One turn sends every row of this set to another row. A few are shown first. Where does it send the rows asked after them?
gegoz: [ 17  42  14  15  18  26   4  42  29 -27   3  -4  15  15 -14   0]
Pege: [  4  20 -43  17  18  34 -23  25 -29   6  -1 -10   8 -14  -2 -10]
Bosa: [ 16  43   1  30  10  23  -6  36  -9 -33   6 -12  10   9 -32  -9]
lali: [ -8  14  -8   9  39   5 -25  42   9  37  -6  15  20 -21  -3   5]
Gufis: [ -4 -24  11  12  27 -29  -8  -9  -9  24  -1  16  -5  21  38   2]
Vudu: [  7   0  15 -19 -15  23 -34 -10  -5  -5   0  19 -25   4  30  -3]
taz: [-16  16  25  27  19 -23 -12  -9  23  12  -6  17 -28  19  22 -13]
Gib: [ 27 -22  -8  12  40  37 -12   5 -13 -18 -25  17  31  47 -30  -9]
Gup: [ 11  39  21  24  16  25   5  44   9 -29  -3  -9  14  16 -30 -20]
lur: [ -7  22 -35   5  28  32 -12  24 -14  16 -11  -6  17 -23  12 -14]
bagot: [-11   3  43  -5   4  -2 -11   8  14  18   4  17 -34  21  -8 -29]
Sosu: [  3  -7  40   5  33 -23  19 -10 -26   4  -7  40  -5  26  -6  13]
Sugog: [ 27 -11 -19  22  24  30 -10  11 -43 -27 -13  -8  30  31 -23  -7]
bomit: [  9 -36  -2   1  33  20 -34  -4   3   3 -34  -4  39  34 -12 -17]
vasit: [  6  33  25  33  31   3   4  19  29 -29 -29   0  31  25 -14  13]
Silep: [ 18   0  21  -4   7   9 -11 -28 -31 -26 -16  41  -9  14  16  23]
zuko: [-16  -2   9 -10  10   0   6 -31  -2   8 -24   2 -12  16  42   1]
Domo: [  3  16 -36  -8  41  27 -21  14  -6  21  -4  11  21 -23   4  -1]
sonu: [ 22 -22  -9  15  38  29  -3   9 -40 -15 -25   7  38  31 -24 -13]
mefu: [ 17   8  41   2  -3  10 -21  14 -13  -9   9  49 -30  12  -7   8]
lenot: [  5 -11  42  11  28 -36 -12 -21   0  -4   3  14  -2  35  -2 -17]

Sugog goes to Pege
Gib goes to Domo
Now these:
Gup goes to sonu
lenot goes to Gufis
bagot goes to Sosu
lali goes to vasit
Vudu goes to mefu

One turn sends every row of this set to another row. A few are shown first. Where does it send the rows asked after them?
Muta: [  8  11 -30 -22 -36  -4 -17 -42  44  14  -3  58   4]
gito: [ -8  -7 -49 -14 -25 -39  23   1  42  18  25  19 -23]
kir: [  8   6 -27 -19 -26  -2 -14 -43  -5 -44   7  12 -24]
zil: [  6 -38 -39   4  -9 -30  23  17  32   8   5  -7 -19]
Puput: [ 39 -23  16   7 -27  12   4 -30  11 -13  -9   3 -11]
namog: [ 18 -22 -48  -2   4  -6 -37 -22  15 -23 -28  24   7]
kedig: [ 20 -19 -53  28 -25 -11  -4   6  36  18  23  41 -51]
riba: [ 13 -36 -34 -11 -18 -23  45 -22  37  -2  24  13  -9]
vosak: [ 23 -29 -17  -3 -24   0 -16  -2  -3 -10 -17 -27 -34]
putu: [-14  -6 -22  -7 -31 -13  39 -13  54  -1  19  33  -7]
pavap: [ 18 -54 -64  19 -14  10   6  -4  36  -8   6  29 -40]
sisub: [  0 -36 -13  11 -14  -5  39   3  45 -11   0   8  -3]
Matok: [ 48 -15 -13 -13 -30  -7   2 -58  23   9  11  34   0]
pof: [  8  14 -48 -33 -29  11 -14 -20  39   3 -47  37 -11]
Nid: [ -8   5 -63 -33 -33 -16 -37 -13  30  18 -12  27 -19]
zok: [ 55  10   0  -3 -26   7   5 -31  27  10 -29  32  -8]
zinem: [ 29  23 -16  11 -15 -29 -38 -18   5   2   5  31 -15]
gimap: [-21  -7 -27   8 -21 -21  17  26  48   8   1  14 -17]
demu: [ 12 -15 -52 -13 -34  33 -20 -34  24 -27 -10  -7   4]
zof: [ 24  29 -20   0 -54  10 -21 -29  15  -1  22  -1 -18]
pira: [ 18  12 -13 -16 -35  16  -4  -3   8 -14 -39  -8 -41]
Ruk: [-17  -4 -35 -13 -30   3 -35  14  17  -5 -32  -3 -30]
latoz: [ 14 -25 -51   8 -37   5  19 -21  28 -12  35  33 -57]
velav: [ 50   3 -45 -27 -20  -9  -7 -39  31  21 -28  40  -6]
kovi: [  8 -31 -44  36 -15   9  -3  14  46   0  -2  45 -36]
Zegu: [ 59   1  -9 -10 -27  -4   4 -21   0   4 -20  -4 -37]
muv: [ 13   5 -58 -41 -30   0 -14 -11  12  -3 -38   1 -39]
dafol: [  1 -37 -42  17 -27  25  20 -14  38 -29  10  38 -43]
kude: [ 34   1 -40  18 -23   6 -43  -9  34  20 -12  12  14]
mamos: [  3  -3 -30  26 -38   5  10  -3  39  -3  27  50 -54]

riba goes to sisub
pof goes to velav
Now these:
pavap goes to kovi
namog goes to kude
Muta goes to Matok

One turn sends every row of this set to another row. A few are shown first. Where does it send the rows asked after them?
rofif: [-39  -1  62   8 -57  -6 -32  -6 -17   8 -11 -19  43  23 -21 -14  11 -56
  54  -6  -8 -17 -46 -15 -10  70  44 -41]
pas: [-37   0   5   7 -26  25  17 -13   0  -5  57 -12  29  38  -8 -29 -17 -20
  -4 -33  24   5  19  12 -14  16  48  -2]
kelo: [-20  35  55 -19   2   7  -4  -5 -44  28  43 -33  54  37   8   5  42 -28
  11 -14  16  13   1  16 -52  33  48  14]
batol: [ -7 -17  57   5   4  26 -26  35 -14  18  19 -44  25   3 -19  -7   9 -28
  15 -14 -29 -28   6 -23 -19   5  46  19]
risan: [-10  -4  54  10 -16  -9  13 -13 -40   1  28 -60  63  36  30   6  -6  -8
  13 -15   3 -29 -25  23 -48  19  67  22]
Kapus: [-31 -30  20 -26 -11 -18   4  11  -8 -24  19 -18  49  33 -28 -11 -12 -42
  33 -20   7   7 -69  13 -31  47   9 -44]
Fop: [-41 -10  70  13 -53   1 -33  -4 -18   2 -10  -9  41  34  -3  -6   8 -42
  44 -13  -5   3 -58 -10 -14  71  38 -36]
roze: [-31  17  55  41 -46  -6   0 -34 -17  38  31 -39  40  20 -22 -32  25 -37
  23 -21  12 -29  -3  -9  -1  46  65 -15]
vetim: [-15  22  64 -34  -5 -10  -4 -32 -37  17  25 -32  58  53 -11  -8  33 -29
  13   4  25  11  -4  -4 -56  34  57  26]
Fif: [-46 -13  18  -5 -49  13   0   3  21  -9  25 -32  78  41   0 -24 -11  -9
  -1  23 -17  -5 -54 -11  -2  57  29 -12]
Fozom: [  6 -18  71  -4 -16  21 -21   2   6   6  30 -41  76  -4 -30 -13  25 -46
  20 -32 -11   4  10   2 -12  13  21  17]
nodur: [ 26 -39  70 -13 -20  -4 -20 -10  -2  14   1 -63  55  19 -23 -13 -13 -54
  27 -17  -6 -20  -7 -19 -21   8  38  18]
Sosip: [-31  12  19  -5  -7  -2   5  -7 -31  42  53 -46  19  19 -14 -14   7 -59
  49 -18  35 -22   5  23   8  24  55 -16]
sof: [-21 -13  13 -13 -53  16 -46  -3 -30  14  18 -31  17  37   7 -15   2 -65
  40  -5  -2  11 -48 -19 -10  60  50 -48]
sosag: [  9 -44  48 -11 -16   5 -25   2 -15  19  24 -71  65  33  -2 -10 -18 -56
  26 -11 -15 -15   3 -12  -3  10  32  38]
rufut: [-52  -1  39  14  -9 -16   6 -22 -25  38  32 -29  24  57 -45 -36  -8 -59
  30 -11  23 -25  11  -6 -19  37  61   7]
tinuk: [-26  24  30 -13 -36  -8  32  -3  -9   3  17 -17  20  16 -10 -32  -1  18
  16 -21  14 -37   2 -17  -8  20  34  -9]
pagi: [ -3 -12  54  -4  -8  -8  10 -25 -34 -18  28 -50  56  25   9   8  -5 -20
  26 -18  23 -20 -24  34 -51   7  77  15]
vipi: [-29   4  13 -40 -30   6   8  26  10 -13  16 -27  42   6  -6 -15   0  -1
  26  16  -5 -19 -61  -5  -5  40  22 -38]
mukip: [-51  -7  21 -18 -17  29 -36  14 -10  27  30 -33  37  38   2   7 -10 -78
  48  19  12   6 -32  17   9  53  50 -26]
mag: [  5 -32  36 -27 -23  10 -30   1 -20   4  29 -42  46  32 -21 -37  14 -27
   8  -9 -25   3   7 -48 -18  13  27  36]
tava: [-53 -30  16  15 -18  15 -12   8   2 -23  41 -12  61  42 -18 -12  -2 -37
  -1 -13  -9  24 -60  11 -25  56  28 -29]
Terum: [  5 -33  40   6 -14  30 -40  14 -22  -6  32 -40  26  -3 -18 -12  17 -38
  20 -32 -23 -10   7 -19 -17  -1  52  12]
Bupa: [-58 -24  13  10 -31  23  -5  12  12 -30  38  -5  64  37 -25 -23 -15 -38
   7 -18 -14  13 -37  16 -28  50  26 -25]
Gad: [-48 -18  21  -5 -26   5  -6   2  13  -7  27 -34  76  42  -1  -9   2 -12
   1  30  -7   3 -72  -7   4  58  33 -13]
daf: [-73  -4  52  -9 -15   6 -30  12  -8  15  -2 -11  35  45 -36  -8  -6 -58
  49  28   1 -18 -31 -10  -8  61  54 -10]
Zafev: [-41   8  32   0 -37   0  30 -24  12  10  33 -32  65  42  -2 -25 -19  -4
   7   0  23 -23  12   5  12  28  39  22]
biva: [  2   1  23 -18 -42 -12  33 -25  -4   3  28 -30  35  29  -5 -30 -25 -27
  20 -48  35 -10   0  13 -21  19  24 -24]
mek: [-24 -18  27 -15 -47  21 -45  -3 -24   9  15 -23  19  44  23  -5   0 -46
  33   2   6  24 -61 -15  -5  60  48 -40]
depir: [ -6  -1  45  -5  -2   0   9  -6 -39  -6  25 -47  27  30  14   2   0   0
   7  -7   9 -25 -28   8 -64   7  84  11]
dagak: [  8 -26  47 -39   4  10 -17  14  -6  16  21 -38  32  32 -38 -30   0 -41
   9 -11 -11   3   8 -36 -39   6  25  25]
lusu: [ 12  -8  56 -21 -12  17 -14  24  -7  27  33 -58  66  -3  -4  -7  21 -36
  24 -25 -17  -7   5  -2  -3  12   8  15]
Nomat: [-38  -6  21 -34 -12 -10   3  24  -3 -15  15 -25  43  13 -15  -5  12  -3
  29  16   0 -15 -76  -6  -4  45  22 -36]
lige: [-73 -14  63 -11 -11   1 -27  14 -15   4  -6   2  32  50 -25  -1 -11 -46
  52  15   5  -4 -43  -5 -11  60  42 -10]
gune: [-29 -22  12 -41 -21  -6  11  14   6 -27  19 -17  47  27 -29 -20 -28 -43
  37 -15   9  -1 -50  17 -31  38  11 -40]
kuv: [-16  29  61 -19 -17  -5 -11 -24 -52   2  34 -25  59  23  -2  -3  58 -19
  25 -19  16   9  -1   6 -45  32  52  14]
fufi: [-53 -13  35 -26 -10  24 -34  17 -12  15  22 -21  33  39  11  15  -9 -56
  51  19  19  14 -47  19  12  51  45 -21]
vun: [ -6   5  13  -8 -44 -12  -5 -36 -35  38  38 -54  10  34  -4 -38  12 -38
  29  -5  26 -19 -12 -27   3  32  67 -18]
Folu: [-25 -15  37   9  -9  -2   0 -13 -53 -24  37 -37  41  37  11  -4   0  -5
  15 -19   1 -21 -15  12 -57  11  80  28]
zam: [ -9  16  43 -35 -17 -15  -8 -25 -62  16  37 -40  56  56  12 -11  33 -32
  21 -14  15  16  -3  -4 -52  36  42  21]

kuv goes to Folu
tinuk goes to rufut
gune goes to rofif
Now these:
Fop goes to tava
batol goes to dagak

One turn sends every row of this set to another row. A few are shown first. Where does it send the rows asked after them?
foru: [ 17  10  -7   5  -1   3  -3  32 -49  21 -45  14 -35   3  19   4  -5  40
 -16  31 -16  -7  10 -33  11   7  70  47 -28]
kul: [ 11  11   2  -6   1  -4   7  29 -44  27 -65  21 -19  10   0 -21 -20  42
 -26  30 -18 -13  16 -10   7  21  63  34  -2]
ledo: [-35  -3 -27   2  17 -40  14 -18  12  -6 -28 -15   6 -43  16 -21   6  16
  -8  17  27  -5  18  54  11 -14  36  26 -36]
pobon: [-37  38 -26  33 -13 -10  10  -7   0   2 -31 -19 -28 -26  27  37   0  27
 -27  29  24 -13  57  -5   5  -4   5  69 -20]
Kizi: [-37  27 -20  30 -15 -20   8  -6  -5  -7 -11 -12 -28  -7  29  36  -4  20
 -18  12  30  -7  57  -7  16 -19  11  61 -21]
vurod: [-14  20 -24   6  12  42 -48  19 -32  -7 -53   1  22 -37  40  17   3  52
 -30  -1  12  -2  -4  40   3 -10  13  28  -4]
bis: [-40  -9 -14   4  -8 -19  -4  50 -65  28 -75  25  -3 -20  17  17 -20  29
  -6  58   9 -31  13  42  18  20  30  16 -50]
Rago: [  3  17 -50 -10 -30   7 -50  28 -30  -3 -17  -8   9   8  11  40  -3  29
 -31  21  15 -17   2  -3 -20  26  50  19 -17]
Tagop: [ -4  24 -10  -8  17  27 -35  17 -36  -4 -59   3  29 -28  21  27   3  59
 -39   7   3 -17  -7  51   0  -3  12  39  -1]
sanat: [-40  32 -30  11 -18  -9  26 -25  11   3 -15 -16   5 -26  14  10  12  13
 -23  13  42  -7  46  18  11 -17  29  19 -12]
mirem: [-32 -16 -16   2  -5 -15  -1  49 -72  32 -76  21 -12 -21  22   0 -24   5
  -5  40  18 -24  -1  24  17  13  34  27 -56]
fid: [-31 -15 -37  34 -18 -36   4  -8 -12  -4 -40  -9 -44 -14  48  20  -6  36
 -11  22  34 -15  34   7   1  12  10  85 -43]
nini: [-23  -6 -45  24 -15 -48   5   2  -8   5 -43 -13 -33 -18  35  21  -6  35
 -11  33  34  -5  43   7  -6  38   9  86 -39]
Mavu: [-10 -22 -27   6  16 -65  14  -3   8   2 -43   1 -18 -24  26 -16   7  34
   1  18  18  26  22  32  12  20  21  65 -31]
las: [  0  18 -25 -12 -20  19  -3  38 -40  17 -78  12  16 -26  28   3 -12  49
  -2  10  47   9  43  37  29  38  27  -5   8]
kudo: [ -2  10 -42 -22 -13  -1 -46  24 -36  13 -35 -24   8   3  -4  19 -25  51
 -20  27  10 -31  11  -1 -19  49  52  19 -16]
kiz: [  7  22 -42 -12 -32  -7 -35  24 -44  -4 -19 -19   3   3  -2  39  -1  40
 -27  31  15 -32  -1  14  -7  36  56  15  -5]
vopi: [-25  -9 -23   5  16 -37  10 -14  15 -22 -25  -8  -7 -34  34 -11  10  21
   1   4  26  -1  22  50  25 -22  41  38 -40]
vilib: [ -3  -2 -18   6  -8  -1 -14  29 -56  19 -70  14   9 -17  36   4  -3  28
   0   3  48  34  30  46  46  17  30  -7  -4]
suvu: [-22  36 -21  -6  17  31 -48  34 -20   1 -70   0  23 -19  27  19   1  66
 -31  13 -11 -12  12  33  11  21  17  38   0]
Pefit: [-13 -31 -32   5  -4 -62  12   3  10  -7 -35   9 -25 -13  28   2   4  25
   7  11  32  20  17  27  10  11   7  59 -37]
fimok: [-51  13 -34   2 -19 -11  22 -25   7  -1  -9 -15   6 -20  24  12  15  14
 -13   2  45 -15  24  16  13 -25  26  30 -30]
sotu: [-31   4 -13   2  -4  -4  -6  45 -52  24 -93   5 -18 -31   5  -5 -26  16
  -8  49   9 -38   6  41  24  21  30   3 -30]
kaga: [  8  -5 -13  -4  -5   1  -8  16 -53  26 -74  10  15 -13  28  20   0  60
  -2  11  46  23  38  47  38  26  33  -7  -5]
mir: [ 10  15   0   2 -10   3  18  34 -55  21 -42  24 -28  -9  14  -1  -2  64
 -15  39 -19 -15  10 -20  13  12  59  42 -12]

bis goes to kiz
Rago goes to vilib
Mavu goes to pobon
Now these:
las goes to kul
Kizi goes to vopi

One turn sends every row of this set to another row. A few are shown first. Where does it send the rows asked after them?
taso: [  2 -20  12 -13  23  44 -20   9  14 -12  20   0 -29]
ren: [-23  19   4  29 -16  25  -6 -18  30  -8 -20  27  16]
Doz: [  3  35  16  13  -6   0 -29  13 -23  30  -8  14 -14]
Gese: [  4  -2 -25  48   3 -11  -8   9  35  -2   3  25 -23]
som: [-22  21  -7  33  -1 -30 -25 -10 -14  16  24  -6 -30]
kop: [  2   4  -1  -5  -2 -14   7  11 -33  23  27 -18  15]
nopu: [-12   5   4  34 -22  27 -29  -2  31   9 -27  18 -10]
Gogin: [-27  -8  17 -15  20  39 -11 -12  14 -26  32  -5  -5]
kimo: [-10  -1  19 -21  30  21 -17  21   0 -11  42   0  -7]
kis: [-17  30  -9  26   5 -16  -1 -39 -27   2  15   0 -24]
zude: [ 18 -17  -6   4  -9  -4 -12  27 -17  34  14 -19  -9]
sep: [ -2  22 -19  30  11   1  19 -44  -9 -14   1  19 -18]
kozag: [ -8  49  16   8   0  -1  -5  -2 -25  13  -1  22  12]
Zabo: [-17 -12 -20 -27 -16 -32 -42  -2   8  -1  -7  -6 -24]
Tum: [-15   5  -5  -2  -5  -1  25 -17 -19   0  24 -13  35]
pogi: [ 17 -38 -14  16 -18  17 -12  15  13  23  -4 -16 -14]
voran: [  4 -11  16 -18  29  30 -20  24   5  -7  30   2 -23]
Memir: [  0 -37 -18  19 -20  30   7 -12  27   0  -8 -11   4]
bafi: [-14 -18  13 -12  20  49 -15 -10  18 -22  21  -3 -20]
lubok: [  1  13  10  25 -17  14 -40  13   5  29 -21  11 -25]
vugel: [-11   5 -15  44  -3 -28 -28  14  17  14  18   6 -29]
led: [-26   1  19 -19  26  25 -11   3   5 -20  43  -3   1]
nated: [-15 -19 -26 -20 -14 -27 -32   5  33 -14 -11   8 -11]
Bif: [ -5 -14 -31 -24  -5 -20  -9  -3  33 -28 -15  22   2]
lapa: [-21  42  10  17  -5  11   6 -18   1  -6  -7  29  27]
zer: [-16 -16 -13  10 -14  21  26 -30  11 -11   6 -10  29]
bivu: [-11   1 -17 -38  -7 -29 -28 -18 -18  -4  -8  -6 -23]
vifo: [  1   0 -28 -34   3 -17   4 -19   8 -29 -16  23   2]
Veban: [  9   6 -28  41   9   3  15 -20  23 -16  -5  31 -17]
sipig: [ -2   7 -21 -41   1 -22  -5 -27 -17 -18 -12   9 -11]

Veban goes to Gese
Doz goes to kozag
Now these:
zer goes to Memir
voran goes to kimo
vifo goes to Bif

